Each path below is one point turned by a fixed rotation once a step. After each direction that follows a path, write how fast that rotation turns it, in degrees a step (0 if it stays still).
Each turn is a multiple of 5 degrees from 10 to 175, or 0.
Each row of a path follows its step; steps can be skipped.
path 1
step 2: [-35  23  18 -19  12  21   8   1 -28 -25  32 -14   3 -13  19   4  14 -24
   7  -6  31   3  -7   6  16 -11 -38 -11 -35  22 -29   4   7  -6 -55  28
 -35  17 -49 -26 -19  13  16 -23 -15  40  20   9  16   7  10  -3  40   4
   5  -6  12]
step 4: [  3 -15  37  -9  29 -10  11 -10  -3  24   9  39  14  12 -21  15   5  48
   4 -35  -2 -12  29  -4 -10   1  17 -12   5  42 -16 -16  -2  -9   9  32
 -13  18   9 -42  18 -17  38 -37 -44  -8   7   6 -14   4  10  35 -19  11
 -46   7  13]
step 7: [  9 -18  26   1  52 -10  26 -13 -45  35  30   4  10 -17  25  16   8 -26
  -6  -1   9 -39  18 -10  40 -24 -13   1 -15  10  31  29  26  -2 -17  -7
  -7  28  17 -19 -19  -1 -15  61  -5  20   8  10  15  30 -11  23   7   0
  -8  17 -17]
step 8: [ -9 -13  12  21  13  14 -13   9   3 -21 -22 -10 -11  -5 -23  44 -14 -25
  27 -48  -8  13 -11  33 -34  15 -45   7 -37   3 -15   8  -2 -39  -1   1
  -4  27  36 -20 -16  31  39   3 -19   8  19  -8 -25   2  -8 -19  34 -18
  28  -6  28]
step 9: [-21  -9  21  17   6   9   5  -5  17 -31  11  35  32  12  -7 -29  35   5
  21  11  16  18  38   7  14 -14  21 -46 -34 -20  -8 -12  20  20  -8   7
  13  11   0   0 -15 -35  14  -8 -11  66  19   9 -17  15  -6  13 -28 -13
 -15 -51  13]
step 10: [ 38  -8  -7 -21   0 -27  16 -13 -32 -25 -15  36  32 -13  13  18  21  12
  16 -19  12 -26  34 -11 -13  12   0 -20  11  38 -20 -17  -7   2  -7  17
   5   7   7 -42  -8  44 -22 -52  24  17  -7  19   6 -12 -11 -18  32   6
  12  32 -30]
step 11: [ -3  30  37   2   5 -13  23  42 -51   9  10  19  21  16  12  17  -5  26
 -29  21 -16   1 -12  17  15  -9 -17  14  -4  23   6 -28   8   2 -10  31
 -20   5 -16  16 -29 -21  61  -5  12 -21  24 -10  -8 -42   0  12  13 -41
   6 -18  25]
step 14: [-32 -11   4  14   8 -37 -21 -20 -22  -1  11 -14  15 -36  23   6  15 -26
   8 -15 -27  19   7  13  30  -4 -41 -34  13  -8  -8  13 -16  30  -2  19
 -17  -9  28 -29   7 -12  27  26 -17  41  22  21 -43  -4  30 -38  17 -28
   8 -16 -18]
[ -3   2   0  -4   3  -5 -10  -4   5  -1  -8  10   1  -3   9  -3   8  -7
  13   6  -2   3   1   8   0   2 -11   2 -12   3   5   5 -12  -9   7   5
  -1  17 -10  -1   3  -6  -1  -4  -9   6 -12   7  -1   5   3  -5  -8   2
   6  -3  -1]
60
[  2  -1 -11   9  -2   9  -4  -1   9   2   3  -2  -3  -1  -4  11 -11   0
   4   5   9   6  -5   1  -3  -1   3  -6   6  -6   9 -11   2  -1  -7   2
   1   3  -5   5  -9   8   9 -10  -3  16  -6  12   6   4   6   2  -5  -5
 -10   2 -10]
95
[  3   8 -11  10  -4  -3   0   9  -5   4   1   0   8  -6   6  -2  15  -9
   9  -1   4  -6  -6  -6   6  -2  -7   4   7  -5   6   1  -2   4  12   0
   4 -12   3  -7   3  12  -2   4   7  11  -2  -1  -9  14  -3   5   2   7
  -2   2  -1]
155
[ -7   0   4   2 -12  -8   7  -9   4  -3  -4   3  10  -9  -8   3   4   1
   2  11  -3  -1  -6  -5   4   4  11   1   0  11   4  -4  -7  -6   0  12
  -3   0   0  -2  -3   2   3 -16  10  -5   4  -4   4   1 -18  -1  -5  -1
 -12  -1   8]
55
[ 13  -2   5  15  11  -9   3   2   0   6   1  -8  -8  -3   2   0  -2   6
  -2  -1   4   8   4  -7 -12   5 -10 -10   6   9   2  11 -10   3   3  14
  -5  -1  -1  -7  -4  -4   4   1   6  -4   2  -3   7   4  -4   6  -7  -3
   8   2  -8]
115
[ -9  -3  -1  -1   6 -10  -3   8   3   2  -6  -6  -2  -1 -11   1   2   4
  -8  -3   1  -7   8   4  -5   2   3  14   7  -3   9   1   5  -3   6   3
  10   1  -2   1   6   7   5  -6   1  10 -12  -8  11  -6  -7  -1  11  -7
  14 -11  -1]
145
path 2
step 0: [ -2  11 -11  11  15   2   9  -8  21  29  18  -8   7  79   3   8 -13 -34
 -48 -46   5 -27  19 -22  53  -1  -1  63  47 -39  22  -5  31  19  15  25
 -32 -13 -29 -15 -11   9  -1  10   7  -6  18  28  11 -27  20  -2   2  17
  26  32 -50]
step 2: [-42  -9  10  37 -30 -10  20 -42  13 -18 -23  38  50   7  -5 -17 -12  18
   9  35  20  -8 -29  13  21  23 -16  -2 -13  39  54 -25  19 -58  19   9
  15 -48 -32  -6 -41 -29  25 -17  19 -54  10  12  12   6  23 -18  17  -9
 -25  11 -24]
step 3: [-21 -50  24  11  10 -19 -13 -15 -25  32  14   4   2 -20  -1 -48 -23  46
  -4  46   6  20   9  33 -14  -4   0 -46 -30 -35 -25 -19  16  22  -6  -5
 -75  12 -18   1 -11 -10  49  -4 -15  29 -16  20 -57  -9  20  23   4  42
 -14 -17  -1]
step 5: [ -3 -32 -20 -30   7  12  18  30 -17  20  -8 -23 -27  27  -8 -12   2 -21
   0 -11 -39  20  30 -33  14   4 -20  -6 -11 -23  22 -16  11 -19 -28  -6
  12  -4  27 -10  42  -5  31  94 -29 -15  20  45  17 -62  58  16 -26  10
  11   4   6]
step 8: [ -1 -26  64  31 -22  28  31 -31 -28  -5 -37  45  59  24  -3 -30 -26 -21
  -4   1  41   8  -6  10  -5   4 -24  16  20  15   6 -41   8 -39  21 -19
  -3  13 -15 -14   1   8  18 -53  28  43   2  21 -29 -32   8   3  15  26
  -6  11 -48]
step 11: [ 42 -48 -27  -5 -29 -21  25 -10  -2  19 -13  -1  -9 -11 -10  16 -12  31
  -7  19 -58 -43  33 -11   0 -22  32 -20  10 -25  48 -27 -31  30 -37 -32
  -5 -26  -5  10  -6 -41 -10  27 -54  -8  17  39  -3 -28  52  30   5 -15
   9  11  -9]
step 12: [ 18  21  12   1  43  -3  -8  -2 -26 -52 -48  55 -17 -19  31  15 -33  25
   3 -49  35 -20 -16 -45  26   6  45  25   2  12   5 -13  31  20  20  26
 -47   0 -11 -12 -23  -3  40 -17  -3   2   5   8  17 -13  46  10  34 -24
  41   1  24]
step 13: [-29 -13 -12  29 -34  10  35  13   9  -2  -2 -18   0  58   1 -32   7  24
 -21 -14  -7  32  -3   9  -9 -14  23  18 -50 -44   2 -44  -1  -7   9  10
 -41  30  30 -52  12   2 -14 -30  47  12  -9  12  41 -23  40   9 -10 -18
  -8  69 -18]
[  2   4   2  14   2   2   0  13  -4  -9   3  -7   7   5 -12   4  -5   2
  -8   6   3   5  -7  -3  -1  -8  -6   5  13   0  -7   5   0  -2   4  -4
   3 -10  -5  -1  -3  -6  -4   2  -1  -2  -1   6   9  16   9   1  16   1
   2   4  -9]
175
[ -4 -12   4   4  -8   1   4  -7   9  -4   3 -15   0  -2  -3   6  -5   3
   6   0  -5 -10   0   2   6  -7   4   8  -8   1   4  -4 -13   3   9 -21
   3   6   0  -1  -6   1  -4  -7  -1  -8   2  -8   8   1  -6  -2  -2 -11
  -1  -1 -10]
155
[ -6   2  -8   3  -7   3  -4   4   2  -9  -3  10  -2  -1   6  10   7 -12
   7  -5   4  -1  -4   0   6   0  10  -8  10  -5  12  -2 -13   2   2  -1
  -5   4  -2   1  -4  -9  12   1  -3  -3   9   3   1  11   0  16  -1   3
 -10   6   3]
70
[  0  -6  -2  -4   6  -6  -3   2   0  -1  -1   0   9  -3   0  -1   0   8
   5 -12   1  -4  14   4  11   9  -6 -13  16  -8  -7   1  13   5   9  -5
  -2   9   1  10  -4   5  -3  -2   3  -4  -5  -2  -2   8  10   2  -6  -9
  -2  -1  -6]
125
path 3
step 1: [ 23 -11  35  23  23 -29  -6  30  17  18  40 -30   3   6  42  -6  42 -33
  12  11  18 -11  11   4 -11  -3  -1  10  23 -30  11  -5  16  17  -8   7
 -21   8 -24  19  42  -9  28  49   2   8  33  13  20 -60  -6  54 -15 -21
  -9  32   9]
step 3: [-33 -30 -51  30   4 -15  13  42  16  -6 -16   4  46  -6  13  39  34   3
   3 -26  16  -6  17  60  -1  13  15  15  12   7  -6 -25 -23 -17  37   0
  -1  37  15  -1 -44  23 -13  28 -14 -27  18  -4 -13  10 -18 -54  14   7
   9  15  -8]
step 5: [ -9 -43  10  -4  40  40  20 -10  -7  18  15  21 -12  17 -46 -16  -9  -1
  -3  22  19 -27   3  -3 -36 -29  25  10  -4  19 -33   9 -11  21 -16  18
 -19 -29  26 -13  18  12  34 -29 -17   2 -39 -53 -40   9   0 -12   7  14
  -9  64  -2]
step 7: [ 25  -7  14  23  17  13  15 -17  19  57 -24  49 -33 -12  41   3  -7 -33
 -29 -37 -13 -17 -32 -21  25  11  10  -1  35  12 -16   7   9   8  33 -17
  14  -2  -8 -44  -1   3 -11 -12  37   9 -15  35 -17 -24   7   8 -44  29
  14 -33  23]
step 8: [-27 -16  24  -1  42 -27  32 -26  26 -36  -3  -1 -34  15  13 -13   9 -22
 -19  -1  24  -7  32  29  25   8  -2  11 -11   3 -29  12  11  50 -13   9
   6   5   9 -35  11  42   1 -44  -1  -4   2  -5  -9 -20 -26  -7  14 -30
 -47  68 -11]
step 10: [ 22 -14  -9   9  -9  64  20 -31  16  49   6   0   3 -41  38 -11  13 -72
  -7 -38  31  20 -13 -13 -22  13  10  12  12   7  -7  12 -19 -29  28  34
 -28  38   7   1  -8 -13   4  19  -9  17 -19  17 -18   5   7 -30 -22 -10
 -28  -9  -6]
step 11: [  8  23 -36 -15  30 -14  45 -13  11 -14  35   1  -7   5  18  28  10 -12
   3  10 -21 -24 -11  59  14  30   0  24 -41  38  16  -8   0   3   6  -6
 -20  31  26 -49  22  33  16   3  -1   2  51 -14  24  -8  24 -14  45 -16
 -30  11 -11]
step 14: [ 47   9   3 -20  44 -22 -33   8  -4  -6   0  31 -17  19  -4 -13  -4 -37
 -12  -2 -41  -8 -14   1   3 -22   3  27  -2  76  30 -15 -14  33  -9   9
 -35  14   4 -33  -4  17  -1   9 -11 -16  40  -5  30  12  20  10  20  60
  20  -1 -10]
[  8  -4  -6  -9   5   0   2  13   1  -6 -11  -1 -11 -13  -5  -6  -3  -4
   3   1  -8  -2   3  -2  -1  -6   6   0   7   3   4   1   0   7  -7  -6
   0 -10   1  -3   0   5  -2 -16   7 -11  -7   1   6  -5 -10   8 -14   5
   3  -5  -5]
45
[  5  -8   0   9  -8  -4   3   1   3  -4   3 -14   3  13   4  -2   9  -2
  20 -12  -8   2   4   7  -3   9   5  -2  -7  -5   5  13  -3   2  -4  -4
  -4  -1  -5  -8  -9   3   2  -3  -3   0  -6  -7   5  -8  -8  -5   1   0
  -5   5   0]
145
[ -7  -6   0  -2   6 -14   2  12   3   4  -6  -3   5  -4  -1  -8 -17  -8
  -4   1   7   0   6   4  -3   4   5   9  -1  -8   5   2  -8  -6  -2   1
   9   3  -1  -2  -9   6  11  -6  -3  -3   5  -6  -4   1  13  -5   5 -15
  -6   2  -5]
140
[ -1   0  13   1   3  -1  -8   5  -2   8   9   9  -2   2   4  -5   0   4
   6   2  -4   3   0  -6  -2  -5   4   5   4  10  -4   8   7   9  -4 -13
  15   1  -3 -10  -7 -15  -3  -3  -4  -3  11   4  -9   7 -12  -4   6  -3
  -8  -3  -1]
45
[-10  -7  -6   6  -3  -5   8   9   0  -1   0  -1   8  12   4  -3   5   3
   1   1  12 -17  -8  -1 -12  -4  -2   5   8   9  -5   8   1  -2  11   1
  10 -10  -4   0   7   2  -7  -1   4  -1  -6   4  -9  -5  -1   3  -4  -3
  13   8  -1]
20
[ 11   3   2   6   1  -5   5  -4  -3   1   2   9  11  -3 -17  -3  12   2
  -4   9   7   2  15 -11  -7   2  -2  -2  -8  -8   9   0   9  -2   4   1
   1  -9   9  -8   3   2  -9 -11   3  -3   4  -4  -1  -5  -1  -1  10  -2
  -1   3   4]
110
[  5   5   1   4   0  -5   8  -1  -9  -9   8   0   6  -6   5  -4  -6  14
 -12  -1  -5   2   7  18 -12   1   3   2   6  -1  -9   3   8   1   9   9
  -8   9   3   2  -5  -7   4  -3  -7  -8  -2   6   2  -4  -9   8  -3  -4
  -4   5  -2]
145
path 4
step 1: [  7 -34   1  10 -14 -24 -60  21 -10  20 -39 -31  -1 -40  27  12  15  -4
 -20  -9  45 -14 -22 -14   2  19  -9  30  23  10 -13  66 -39  -4  14   8
  18   5   1   3  14 -11 -10  12  25   2 -29  20 -50  37 -20  19 -20  36
  11  31  38]
step 3: [  5  15 -27   6 -20  15  30  12  -5 -33 -26 -39  -2  -5  34  24 -37 -66
 -15   3  41 -12   1  12  27  17  14  58 -31 -10 -14  18  26  19  25  -9
  11 -17 -35 -13   3  19   9 -50  49  11  15 -15 -11 -22  -3  -6  12  12
  -6   1  54]
step 6: [-19 -17 -10  15 -30  29  35  26 -31   1  14 -13  -6 -27  41  35 -42  -5
 -23  39  46  14 -29  10  54  35  31  33   2 -25   4  -6  13   5   3 -11
  36  -5   5  12  30  35  27 -27   3 -29  11 -19  14  -7  51   1  -6   8
 -23  -2  33]
step 7: [-20 -42  -3  35 -13   7   4  16  -7  19 -42 -24  -1 -20  -8 -11  30  10
 -81  -3  -9   7   3  -6  22  25  19  43  43 -35   3  39  11  -2   6  31
 -28 -30 -13  20  11  -4  -4 -19   5  23 -12 -35  -5  38   4  17 -26  19
 -40  19  39]
step 8: [ -5 -25   7   0  -5   6 -12  50  -1 -60 -16   3  -6 -23 -18 -14  17   7
 -48  65 -12  14  -4  -4   7  28  28  35  36  19  14 -19  14  16 -27   4
  18  -4  -3   5 -21   9   7 -17  17  23 -46  21 -47 -18   7  -7 -38  15
 -14 -60 -18]
step 9: [-21  -9  10  -3 -26  17   7  17  -9 -17  17  -8 -66 -11  14  40 -30 -18
  -3  31  44  21 -19   7   8   7  -7  69  -8  -8  24  14  33  15 -17 -14
  42 -15 -15 -40  43  20   6   5   8  39   4 -30  -9  -6   9  33 -28  13
 -47 -11 -11]
step 13: [ 20 -27 -22  13  21 -18  10   7   9  31   7 -33 -38 -37   3 -14   9 -60
 -46 -21  14  20  51  25  16  39   9  26  17 -36  -9  45  45  -1 -32 -30
 -26  -4 -25  27  26  22  20  -3  -1  35 -10  -3 -15  28 -17   7   1 -22
  13   5 -10]
step 14: [ 20  28 -14  21 -12  -6  23  30  12   4 -36  16 -12 -64  -3  30  23 -48
  -4  36  32   9  13  -6   3  26  11  -5   2 -18   8  19  -1 -25 -13  22
   7   3 -21  41 -22  19 -33 -10  32 -11 -44 -10 -64 -12  -6 -12 -22   7
  28 -53 -22]
[ -5  -6  -2 -10   3  -9   1  -2   7   5   6  -6   1   7   5   1   3   3
   2   4  -4  -5   5   3 -10  20  -3  -3   5 -16  13   8  -8   3   6   2
  -4  -1 -16   8  -4  -1   3   3  -2   0   7   2 -10   3   0  -2   7   6
  -6   6   5]
115
[  0   0  -3   5   0  -5  -8  -6   2 -20   1  -3 -11   9  14  -4   8  -6
  10  -7   0  -6  -4  10  -5   2   4   4  -2  14   5   1   4   5  -3   8
  -4   6   0 -14   5  -1  -4  -5   9   0   5   2  -5   0  -3   1   9   2
   3  10   0]
45
[  0  -6  -4  -2  -7  14  -3  -2  -9   0   0  -7  11  -2  -4   2   8  -8
   1  -2   9 -14  -5  -8  -9  -6  -3  -2  -3   0 -12 -11  -4   0   7   0
   0  -1  -8  -2   3  -1   9  -3   6  -6   3  17  -3   2  -2  -4  -3   0
  -2   6  15]
20
[  4   4   7  -5  -4  -3  -5 -16  -1  -8  -9  -1  -1   1   3   0   9   0
  -4   5  -2  -3   2  -6  -8   2  -1  -7   3 -13  -5  -7   6   7 -10   0
  -7   0  12   1  -4  13 -10   4  -5   2   1   4  -7  -3   9  -8  -9   9
  11 -10   2]
120
[  5   6   4   9   7   2 -11  11  -2  -4   3   5  -1   1   0   5  11   1
   9   4 -12  -3  -3 -15   3   5  -2  11   9  -5 -16  -1   2  -4   1   1
   5   8  -7   3  -9  -6   3   5   3  -6   6  -5  -5  -9   5  -2   0   1
  -1   6 -15]
115
path 5
step 0: [ 23  -7 -11  -4 -18 -13  39  12   7   5 -11 -47  17  47 -14  32   0  21
  -4   4  -6  12  11 -30 -16  -2 -20  12   1 -35  25 -29  28   1  24 -21
 -64  15  -9 -40  11  -4  39  28 -15 -51  11 -32  -8  11   0   8  11 -18
  -6 -28 -24]
step 1: [ 43 -10  32  30 -40 -38  28   5  30  18  -5 -11  11 -19 -20   1 -14 -23
   4  -4  21 -45  42  36 -14 -19 -45  12  23  -6  23   5 -26 -30 -12  -9
 -26  -4   7  17   3  -1  30   7  20  21  19 -15 -20 -22 -23  54  -4  27
   0 -11   1]
step 2: [  0  18  14  -5  31 -27 -17  30 -12  10  20 -14 -34 -22 -38 -16   4 -25
  -5  10  -3  32  16  25  19  36 -60  10  11   1 -19  -4   3  15  27  16
  12   7  -8  25  18 -18  -9  30  63 -10   0 -20  24  47 -20  34  -3  22
 -36 -13   0]
step 5: [-32  14   9  19  49   5  20  -2  13  11 -33  13  12 -14 -43  -3  42 -28
 -33  17 -31  27 -19   1   0  -8  35   0 -14  -5 -25  43   9  14 -16  10
   6   8  48   1  24 -36  -8 -35 -19  -4  -9  -7  24  47  43   3  -1 -14
  21  15 -16]
step 7: [-10 -30  34 -21 -18   3 -13 -48 -14 -27  37   3   8  -1 -19 -10   1  -7
 -24  -3  34 -16  -3  -1   6 -12  27  23 -22  22   9  34   9 -44 -28 -21
   0 -11  30  28 -11  16 -14  51 -12 -52  12 -18 -13  -3  14 -38 -18  15
  13 -48   9]
step 8: [  0   8  16 -15 -12  -7 -13  -7 -22  -9 -10  20  -3 -36   6   1 -10  -3
 -17  36 -50 -49 -24 -19  45 -28  12  28  13   7 -17   8 -10  10  11   9
  31  -4  38 -20   0  -8 -68  43  16  12 -29  -8 -38 -18  -5  18  32  18
  22  -6  23]
step 11: [ 26  31 -20  13  -9 -12  15  18  30   1  12  38   0  -5  21  -7  -8   6
  39 -12 -24   1  22  42 -25 -51 -41  18 -12   5   2 -17   7  -8  65  14
  28 -16   2  -4  11 -48 -11 -49  17  -1 -24   8  -6  20  12 -19   7   3
  36  -1  25]
step 14: [  0   2  36  11 -21  20  12   6  -7  11  11  31   5  22  11  -1 -13   5
 -42  -9 -18  21  40   6  -6  -2  35  32  -3  21  -3 -27 -14 -44 -20  -6
 -17  20   3  60  -5  26 -10 -36  29  37 -42   2  -4  22  13  25  45 -32
 -17  24  15]
[  6  -8   9  -5   1   5  -7  -7  -1  -8 -14   6   0   6   2  -5   6  -1
   8   8  -5  -1   8   6   7   0  12  15   3  -3  -2   0  15  -1   6  -9
  -3  -2  -1  -4  -1   1   1  15 -10   8   3   6   0  -4   8   4  -4  -1
  -5  -4  -1]
40
[-11   9  -1   0  -3  -1  -6  -6  -6   5   1  -2   1   4  21  -1   8  -3
  -9   0   1   7   8  12  -7   9   6 -11  -7   5  -2   2  11  -6   1   0
  -6   3   1  -1   1   4  -3   5   7  -2   5  -5  -5  14  -7   6  -8  -1
   2  -9   4]
145
[  2   1   2   1  -3  -7  -6  -4  -3   7   5   5  -1   5   3  -8   3  -4
  10  -1   3   7 -11   6   3  -8  -7   7 -10   5   7  11 -18  -7   1   2
   5   1  -2  -9 -11  -2  -4   9   3  -1   0  -3  -4   3   4   0  -2   7
 -18  -4 -12]
70
[ -3  -2  -6   8  -4  -1  -1   2  -1  -1   4 -10   6   8   2  -3  12  -4
   5  10   1 -11   0  -9  -1   4  -1   3  -1   3   0   0  -3 -12   2  -2
  -5  10 -12  14  -3   1   8  -1  -7   6  11  -4  -7  -3   2 -16   4  16
   6  -3   1]
115
[ -8  -5   9  -8   3  -2  -2  -2 -12   3  -6  -2   8  -2   3   7   5   3
  -4  -4   5  -7  -2   3  13  -9   8  -2 -14   3 -14  -6  -5  -2  -7   0
 -13  -3  -1   0  -6  -7   2  -4  -5 -16  -3   4   2  -4   1  -1   9   5
  -5   9   8]
40
[  1   8   1  -5  -2 -10  10   4  -7   4  -9   9  10   2   1 -14  -2   6
   5   6  -6  -8   0   8  -1  -3  -5  -9  -1   4   9   1  -2  -1   3   0
  12  -4  -3   8  -4  15  10   2  -1  -4   2   3  -5  -4   3   5  -6  -5
   2  14  13]
145
